One hidden turn or mirror swaps the rows below in pairs. Which row is each named row swapped with?
The rows were stretched afterwards, more along some directions than others.
ludi: -1.683,-0.799,0.630,-2.768,0.554,-1.982,-0.064,-0.451,-0.138,-3.138,1.368,-1.065,-1.107,1.955,-0.527,0.370,0.403,1.594,-1.081,-0.716,-2.418,0.375,-1.274,-3.793,1.785
muvuk: -2.026,-0.239,0.834,-3.150,0.931,-2.615,-0.375,-0.662,-0.453,-2.522,0.697,-1.271,-1.038,2.962,-0.060,0.307,1.082,1.040,-0.698,0.200,-2.314,-0.292,-0.380,-2.355,1.281
bufi: -2.035,-3.998,1.138,-0.122,-1.599,-0.309,-2.440,1.865,-1.301,0.680,-0.199,-0.179,-0.388,0.695,-2.467,0.800,-3.079,-1.363,-0.950,0.556,1.296,-2.330,1.543,1.059,-2.072
zofa: 0.970,-0.888,-3.149,-1.058,0.453,1.470,0.018,-0.129,-3.149,0.821,-0.142,2.272,2.426,-1.763,0.995,-1.438,0.621,-4.465,0.776,-0.473,1.685,0.492,-0.849,0.074,1.616
zarip: 0.057,0.567,1.391,0.633,0.635,0.284,-0.167,0.832,0.788,0.098,2.589,-2.602,-0.266,1.081,1.333,-1.804,1.972,1.562,3.057,0.543,-0.756,-1.635,-0.585,-0.744,1.329
Rasaz: 1.552,-2.555,3.085,0.015,0.214,-0.031,0.503,1.604,1.363,-1.575,-0.101,-1.436,-0.401,-1.469,-2.855,-0.673,-1.229,2.061,-1.641,-1.404,-1.677,0.039,0.142,-1.852,-0.077
rofi: 1.310,-1.787,2.304,-0.627,0.067,-0.406,0.773,1.673,0.871,-1.313,-0.042,-1.407,-0.335,-1.876,-2.435,-2.107,-1.138,1.940,-2.695,-0.955,-1.415,-0.265,-0.244,-1.711,0.419
Vav: -1.432,-3.396,1.045,-0.242,-2.090,0.330,-1.996,2.283,-2.776,0.566,0.304,-0.129,-0.724,0.738,-2.082,-0.055,-3.068,-1.546,-0.618,1.045,0.877,-2.381,2.538,0.402,-1.650
fimu: -1.960,1.450,0.910,-0.768,0.796,-0.532,-1.384,-1.805,-1.246,-0.744,-1.443,2.746,0.676,-0.461,-0.478,-0.610,0.022,1.891,0.150,0.340,1.937,0.439,-0.233,-0.491,0.693
Voz: 0.536,0.854,1.203,0.396,0.622,0.143,-0.143,0.821,0.737,-0.260,2.680,-2.790,-0.075,1.267,1.203,-2.365,2.065,1.928,2.341,0.582,-0.650,-1.500,-0.484,-1.020,1.586
dof: 0.587,-1.057,-2.905,-1.258,1.427,0.873,0.635,-0.314,-2.867,0.800,0.006,2.303,2.159,-1.742,1.224,-0.961,0.597,-4.740,0.809,-0.125,1.854,0.634,-0.518,0.438,1.558
nama: 0.651,1.364,2.037,0.643,1.197,-0.002,-0.660,0.524,1.465,-0.809,3.016,-2.654,-0.464,1.240,0.811,-1.464,2.127,2.575,2.362,1.030,-0.983,-1.539,-0.705,-1.389,1.630
Riku: -1.780,-4.607,1.226,-0.458,-1.696,-0.103,-2.198,2.197,-2.397,0.055,0.101,0.301,-0.547,0.379,-2.194,0.035,-2.936,-1.439,-0.362,0.411,1.070,-2.082,2.059,0.442,-1.872
Dapu: -1.622,-0.113,1.620,-2.636,1.118,-1.710,-0.293,-1.059,-0.275,-2.661,1.160,-1.417,-1.471,2.003,-0.629,0.679,0.689,0.654,-1.204,0.044,-1.814,0.415,-0.123,-3.688,1.927
Ketuz: -1.396,-4.703,0.916,-0.751,-1.950,0.332,-1.877,2.664,-2.831,0.356,-0.067,0.115,-0.535,0.359,-1.481,-0.246,-3.027,-2.235,-0.777,0.793,0.930,-1.671,2.260,0.212,-1.756
nis: 1.216,-1.727,2.984,-0.032,-0.189,-0.598,0.262,1.341,0.895,-1.883,-0.097,-0.721,-0.751,-1.163,-2.872,-1.388,-1.305,2.435,-1.984,-0.847,-1.543,-0.209,0.126,-2.542,0.141
Vug: 2.086,-0.710,-0.524,4.339,0.332,-1.279,1.370,-0.585,0.662,0.413,-0.172,-1.717,2.226,-3.502,1.120,0.609,-1.371,1.492,0.155,-2.748,0.647,-0.929,-3.431,2.812,1.308
meti: 0.465,-0.685,-2.764,-1.244,0.856,1.452,0.205,0.093,-2.661,0.987,0.164,1.766,2.165,-1.386,0.883,-0.941,0.124,-4.663,0.667,-0.281,1.793,0.741,-0.319,-0.200,1.666
nupu: 1.308,-1.886,2.460,0.450,0.620,-0.757,0.752,1.859,1.152,-0.670,-0.438,-1.625,-0.325,-1.795,-2.631,-0.971,-1.173,2.332,-1.965,-1.328,-2.087,-0.613,-0.002,-1.220,-0.235
tifa: -1.783,-3.005,1.125,0.230,-1.867,-0.498,-2.458,2.011,-1.716,1.157,-0.080,-0.531,-0.690,1.040,-1.435,0.419,-2.433,-0.784,-0.068,0.701,0.332,-2.280,1.803,1.735,-2.324
Tas: 1.810,0.328,0.222,4.201,0.717,-1.678,0.833,-0.933,1.507,0.427,0.043,-1.568,1.869,-3.111,1.042,1.122,-0.971,2.491,0.074,-2.554,0.486,-0.679,-3.497,3.012,1.354
ked: -1.464,1.286,0.896,-1.320,1.194,-1.434,-0.453,-1.933,-0.713,-1.249,-1.521,2.830,0.615,-0.731,-0.151,-0.809,0.845,1.834,-0.154,-0.086,2.491,0.654,-0.554,-0.712,1.833
vufo: -2.071,-4.229,1.062,-0.471,-1.586,-0.683,-1.904,2.042,-1.414,0.222,-0.068,-0.303,-0.568,0.852,-1.592,0.242,-2.757,-1.125,-0.374,0.580,0.689,-2.224,1.514,0.922,-2.109
ruva: 0.664,-0.642,-3.053,-1.494,0.588,1.220,-0.287,-0.604,-2.694,0.669,-0.067,2.231,2.451,-1.186,1.080,-1.291,0.396,-4.594,0.657,-0.031,1.840,0.855,-0.457,-0.151,1.403
sakur: 0.678,1.410,1.569,0.357,0.886,0.014,-0.290,-0.042,1.191,-0.680,2.846,-2.425,-0.157,1.124,1.213,-1.817,1.764,2.440,2.375,0.904,-0.719,-1.102,-1.067,-1.712,1.693
Kezip: 1.573,-1.601,2.962,0.020,0.057,-0.366,0.448,1.723,1.185,-1.175,-0.413,-1.594,-0.757,-1.733,-2.453,-1.482,-1.086,1.962,-1.870,-1.131,-1.428,-0.846,-0.058,-1.642,0.479
duno: 2.570,-1.383,-0.084,3.553,0.417,-0.983,1.665,0.015,0.083,0.099,-0.129,-1.140,1.558,-4.329,1.444,0.600,-1.380,0.643,-0.519,-2.341,1.260,-0.034,-3.134,1.673,2.111
bik: 2.367,-0.430,0.431,4.432,0.235,-0.964,1.338,-0.376,0.299,0.061,-0.308,-1.425,2.121,-3.431,1.456,0.045,-1.654,1.473,-0.023,-2.597,0.592,-0.685,-2.610,2.211,0.823
soleb: -0.560,0.772,0.704,0.155,1.379,-0.881,0.983,-0.599,2.706,0.362,-2.608,-3.045,1.287,-0.842,0.822,1.380,-0.575,-1.022,-2.074,0.398,-1.048,-0.146,-2.885,3.983,0.312
Tavap: 0.920,-0.567,-3.436,-0.879,0.754,1.430,0.110,-0.321,-2.661,1.025,0.064,1.572,2.860,-1.956,1.111,-1.335,0.437,-4.309,0.527,-0.460,1.562,0.673,-0.955,0.256,1.488
Besav: 0.301,1.123,1.869,0.378,1.084,0.192,0.146,0.604,1.005,-0.424,2.869,-2.629,-0.442,1.006,1.147,-1.801,1.612,2.144,2.588,0.499,-0.990,-1.139,-0.749,-1.626,1.471
soz: 1.853,-0.225,0.430,4.056,0.890,-1.429,1.837,-0.929,1.268,-0.107,-0.263,-1.539,1.631,-3.449,1.785,0.914,-0.816,1.381,0.523,-2.801,0.188,-0.495,-3.481,2.823,1.329
sikas: 0.101,0.435,1.306,-0.049,0.623,0.243,-0.220,0.627,1.259,-0.537,2.895,-2.583,-0.214,0.828,0.720,-1.905,1.748,2.176,2.172,0.545,-0.783,-1.194,-1.094,-1.692,1.311
sufop: 0.339,1.147,1.730,0.473,0.963,-0.281,-0.343,-0.186,1.371,-0.491,2.614,-2.687,-0.007,1.337,1.090,-1.639,1.941,2.429,2.483,0.604,-0.755,-1.267,-1.317,-1.330,1.592
kob: -0.074,1.622,0.601,1.134,0.926,-0.844,0.851,-1.023,2.266,-0.033,-2.801,-2.433,1.458,-0.312,0.961,2.076,-1.000,-0.926,-1.628,0.578,-1.070,0.139,-2.677,3.381,0.525
fif: 0.483,1.328,1.497,0.493,0.359,0.172,-0.122,0.435,1.087,-0.608,2.836,-2.452,-0.419,1.038,1.059,-1.891,2.051,2.803,2.521,0.602,-0.845,-1.503,-1.439,-1.442,1.769
teb: -0.190,1.775,0.522,0.674,1.264,-1.016,1.163,-1.048,2.244,-0.326,-2.664,-2.685,1.333,-0.387,1.398,1.361,-0.677,-0.888,-1.669,0.661,-0.854,0.186,-2.835,3.584,0.853
zipo: -0.398,0.267,0.307,0.418,1.097,-0.876,1.601,0.180,2.709,0.276,-2.693,-3.106,1.155,-0.712,0.860,2.383,-1.083,-1.407,-2.129,0.148,-1.141,0.176,-2.570,3.156,0.661
ner: 0.531,0.949,2.131,1.064,0.329,0.556,0.313,1.072,1.403,-0.130,2.919,-3.255,-0.931,1.187,1.424,-1.354,1.837,2.678,2.603,0.737,-1.042,-1.472,-0.909,-1.382,1.959
Pavi: 0.020,1.233,1.457,0.039,0.773,-0.219,0.265,0.574,0.850,-0.465,3.054,-2.291,-0.662,1.602,1.263,-1.680,1.818,2.239,2.532,0.956,-1.006,-1.416,-0.447,-1.204,1.235
subeg: -2.008,0.816,0.115,-1.995,0.946,-1.426,-1.251,-1.240,-0.481,-1.409,-1.310,2.918,0.364,-0.843,-0.048,-0.886,0.862,2.116,-0.381,0.091,1.748,1.100,-0.985,-0.542,0.918
nov: -2.035,-0.717,1.607,-2.961,0.942,-2.165,-0.858,-0.909,-0.186,-2.919,1.047,-0.867,-0.851,2.814,-0.964,0.394,0.173,1.274,-1.425,-0.117,-1.767,0.528,-0.319,-3.371,1.309
rakit: 0.426,1.372,0.520,0.883,0.732,-0.484,1.128,-0.274,2.275,0.385,-2.749,-3.270,1.232,-0.827,1.072,1.704,-0.924,-1.363,-1.807,-0.011,-1.121,-0.360,-2.580,3.479,0.946
Kinas: 2.260,-0.595,-0.737,3.874,0.509,-1.389,1.140,-0.651,-0.018,0.322,-0.329,-0.714,2.384,-3.798,0.955,0.471,-1.712,1.152,-0.367,-2.527,0.950,-0.667,-2.908,2.525,1.189
Nime: 0.881,-2.004,2.605,-0.869,0.019,-0.748,0.226,1.500,0.625,-1.990,0.013,-0.440,-0.881,-1.138,-3.137,-1.985,-1.187,2.087,-2.311,-0.822,-1.144,-0.191,0.347,-2.562,0.324
guv: -0.392,0.898,-0.269,0.520,1.126,-1.373,0.877,-0.317,2.040,-0.128,-2.726,-2.346,1.965,-0.716,0.969,1.643,-0.664,-1.191,-1.961,-0.105,-0.371,-0.301,-3.075,3.593,0.719
solam: -1.855,-0.701,0.493,-3.501,0.573,-1.954,-0.406,-0.496,-0.622,-2.573,1.380,-0.854,-1.556,1.980,0.306,0.169,0.923,0.702,-1.822,0.176,-1.020,0.417,-1.013,-3.442,1.968
mik: 0.697,-2.564,2.449,-0.592,0.127,-1.149,-0.237,2.184,0.526,-1.675,0.048,-0.350,-0.362,-1.458,-3.551,-1.999,-1.018,2.593,-2.165,-1.432,-0.890,-0.971,0.208,-2.291,-0.159
Neku: 0.673,-0.707,-2.740,-1.173,0.256,1.426,-0.257,-0.409,-2.983,0.794,-0.230,2.247,2.590,-1.238,0.968,-1.652,0.244,-4.426,0.649,-0.030,2.377,0.753,-0.280,-0.284,1.572
Bifu: 1.330,-0.700,-3.094,-0.300,0.629,1.398,0.552,0.194,-2.625,1.042,0.532,1.098,2.392,-2.062,1.144,-1.255,0.606,-4.013,0.852,-0.598,1.825,0.310,-0.911,-0.067,2.583
Fut: 2.318,0.642,-0.177,4.409,0.304,-1.368,1.670,-0.821,0.288,-0.258,-0.172,-1.438,2.117,-3.145,1.782,0.690,-1.331,1.290,0.055,-2.505,0.305,-0.419,-2.973,2.335,1.620
lof: 0.658,-1.966,2.505,-0.844,0.475,-1.061,0.417,1.678,1.069,-1.432,-0.049,-1.382,-0.973,-1.518,-2.702,-1.205,-0.859,2.124,-2.695,-0.957,-2.020,-0.024,-0.375,-1.819,-0.006
Ful: -1.270,-0.892,-0.498,-3.481,0.872,-2.342,-0.625,0.053,-0.717,-2.853,1.417,-0.879,-0.972,1.293,-0.732,0.157,0.666,1.492,-1.987,-0.103,-2.195,0.503,-1.259,-3.389,1.909
tus: -1.975,1.553,1.268,-1.122,1.163,-0.975,-1.763,-2.096,-1.270,-0.271,-1.228,2.988,0.111,-0.501,0.146,-1.217,1.110,1.990,0.031,0.403,2.553,0.294,-0.074,-0.090,0.355
Voki: 1.842,0.206,-0.005,4.130,0.085,-1.294,1.094,-0.733,0.455,-0.102,0.046,-1.409,1.979,-2.980,1.277,0.674,-1.477,1.821,0.198,-2.521,0.619,-0.742,-3.010,2.572,1.414
nakin: -2.149,-4.191,1.781,-0.404,-1.397,-0.429,-2.311,2.166,-1.735,0.134,0.068,0.292,-1.066,0.667,-2.615,0.371,-2.637,-1.072,-0.358,0.745,1.107,-2.266,2.198,0.277,-1.965
dek: 0.098,1.329,0.771,0.985,0.237,0.067,0.842,-0.213,2.217,0.133,-2.281,-3.287,1.453,0.205,0.677,2.314,-1.328,-0.770,-1.447,0.402,-1.175,0.110,-1.751,3.353,0.201
Kub: -0.305,1.108,0.632,0.299,1.081,-0.795,1.170,-0.282,2.167,0.129,-2.624,-2.416,0.989,-1.275,0.901,1.492,-0.715,-0.702,-2.421,0.506,-0.686,0.618,-2.679,3.072,0.636
Vifur: 0.699,-1.014,-2.689,-0.949,1.006,1.126,0.192,0.071,-1.958,0.889,0.011,1.239,2.340,-1.562,1.075,-1.350,0.962,-4.191,0.577,-0.224,2.388,0.406,-0.829,0.392,2.220
zilu: -1.984,2.718,2.178,-0.508,0.778,-0.582,-0.818,-2.368,-0.380,-1.115,-1.315,1.678,0.003,0.355,0.405,-0.469,0.626,1.814,0.443,0.526,1.729,0.786,0.388,-0.834,1.069
kon: -1.559,-4.468,0.521,0.061,-2.148,0.207,-1.839,2.363,-2.423,0.656,-0.183,-0.100,-0.177,0.326,-1.738,-0.373,-3.016,-1.575,-0.249,0.409,1.205,-2.289,1.881,0.875,-2.022
duka: 1.039,-0.988,-2.851,-0.133,0.710,1.604,0.284,0.077,-2.718,1.667,-0.256,1.497,2.260,-1.834,1.260,-0.657,0.529,-4.462,0.935,-0.567,1.372,0.428,-0.655,0.803,1.663
Virak: -2.129,1.596,2.184,-0.890,1.035,-0.887,-1.460,-2.255,-0.451,-1.262,-1.513,2.493,0.715,0.369,-0.235,-0.713,0.059,2.173,-0.125,0.651,2.503,0.957,0.003,-0.660,0.903
Rade: 0.990,-0.413,-2.956,-1.139,0.445,1.266,-0.149,0.135,-2.326,0.224,0.209,2.180,2.337,-1.289,0.984,-1.191,0.674,-4.268,0.380,-0.334,1.789,0.775,-0.382,-0.345,1.988

zilu swaps with Dapu
Fut swaps with nakin
solam swaps with tus
Bifu swaps with zarip
fimu swaps with ludi
bik swaps with bufi
tifa swaps with duno
vufo swaps with Kinas
Besav swaps with meti
Vav swaps with soz
subeg swaps with Ful
sikas swaps with Tavap

